(in the rows, 128 means zero)
Where one turn sends some rows of the set: a few examples, then the rows asked:
zipir: [117 124 129 126 129 114 101 120 139 123 153 111  98 158 121 126 121]
duvo: [140 137 129 125 115 139 115 117 136 128 135 148  91 148 108 138 109]
puda: [118 134  99 115 129 143 126 124 164 125 142 160 100 140 109 115 131]
turib: [135 131 124 112 112 137 104 125 143 111 130 150 107 165 108 151 113]
tokop: [125 131 101 112 105 136 108 127 125 123 173 113  90 145 121 125 144]
toles: [143 108  97 116 121 122  99 131 142 114 151 142 107 147 114 139 114]
dekib: [119 135 108 120 112 113  91 132 149 121 161 131 116 155 133 131 132]
gorul: [134 130 114 111 114 140 108 132 137 113 177 120  91 147 133 123 147]
bifik: [123 122  94 104 131 155 123 128 146 127 143 147 103 143  90 122 123]
lezeg: [113 132 106 114 106 125  96 137 139 113 168 124 108 149 132 136 138]
tur: [132 155 108 124 100 136 104 114 148 141 164 126  99 148 119 117 139]
gikot: [119 132  99 117 102 132  97 128 126 133 159 114 110 146 111 134 126]
Vened: [129 134 111 113 127 139  89 121 132 114 111 120 117 143 114 125 133]
deba: [115 127 103 104 131 138 116 134 157 115 149 164  95 147 109 124 130]
Lumov: [139 124 105 120 109 138 107 127 167 104 151 140 118 140 132 128 122]
malog: [135 121 122 104 110 141 111 119 154  99 127 144 108 166 121 142 134]
sadod: [117 148 103 127 100 122 103 120 138 136 166 127  98 141 125 125 135]
mol: [119 126  92 103 124 148 121 121 160 126 135 148 114 148 101 115 133]
Rasag: [122 114  99 104 135 146 126 132 146 117 148 152  92 145 106 119 134]
Potov: [130 125 100 112 105 145 103 123 147 122 155 105 128 150 122 123 134]
Dom: [123 149 125 111 113 132 100 112 154 122 157 119  83 171 112 121 149]
rap: [154 125 101 110 105 163 112 124 154 108 159 129 103 142 113 124 132]
dogem: [121 130 108 121 127 139 120 120 145 118 112 131  76 140  98 125 140]
malis: [147 120 122 106 108 144 125 107 148 106 130 133  94 157 126 126 141]
dob: [114 129 112 111 126 150 109 135 151 103 118 134  84 150 101 136 140]
dof: [132 156 118 116 119 153  99 117 141 116 122 128 100 137 124 114 147]
lig: [126 131 117 117 118 119 103 108 140 135 147 106  89 169 103 121 135]
rired: [113 136 130 127 119 137 101 124 156 116 149 105 114 157 117 125 120]
Gode: [151 140 103 114 109 138 108 123 150 119 167 152  79 144 115 126 136]
pozev: [148 129 128 121 115 140 128 106 138 120 135 140  82 150 120 126 126]
teg: [113 135 115 122 126 145 108 135 153 110 112 136  93 140  99 135 128]
Napun: [119 137 131 109 116 153 101 126 146 107 160 105  97 165 111 128 136]
fepum: [116 132 110 113 122 141 116 126 157 108 117 136  79 146 107 124 150]
gup: [124 151 117 118 133 120  88 126 132 120 122 142  95 145 122 127 138]
tobaf: [139 144 114 110 128 146  92 124 117 121 128 128  84 144 105 125 140]
Fifuv: [134 129 100 112 115 129  92 130 124 136 164 119  99 155 105 135 126]
vifir: [120 138  99 112  92 140 105 117 147 124 158 110 117 148 126 122 146]
birun: [148 133  92 121 103 126 101 112 150 138 146 146 100 149 105 129 119]
pup: [130 136 122 110 134 143  96 133 133  96 130 129  98 140 129 122 146]
mumun: [115 129 116 126 131 137 114 132 146 117 118 137  80 138 102 130 129]

lezeg goes to vifir
puda goes to bifik
And these:
birun goes to toles
mumun goes to teg
zipir goes to rired
malis goes to pozev
gup goes to Vened
dekib goes to Potov

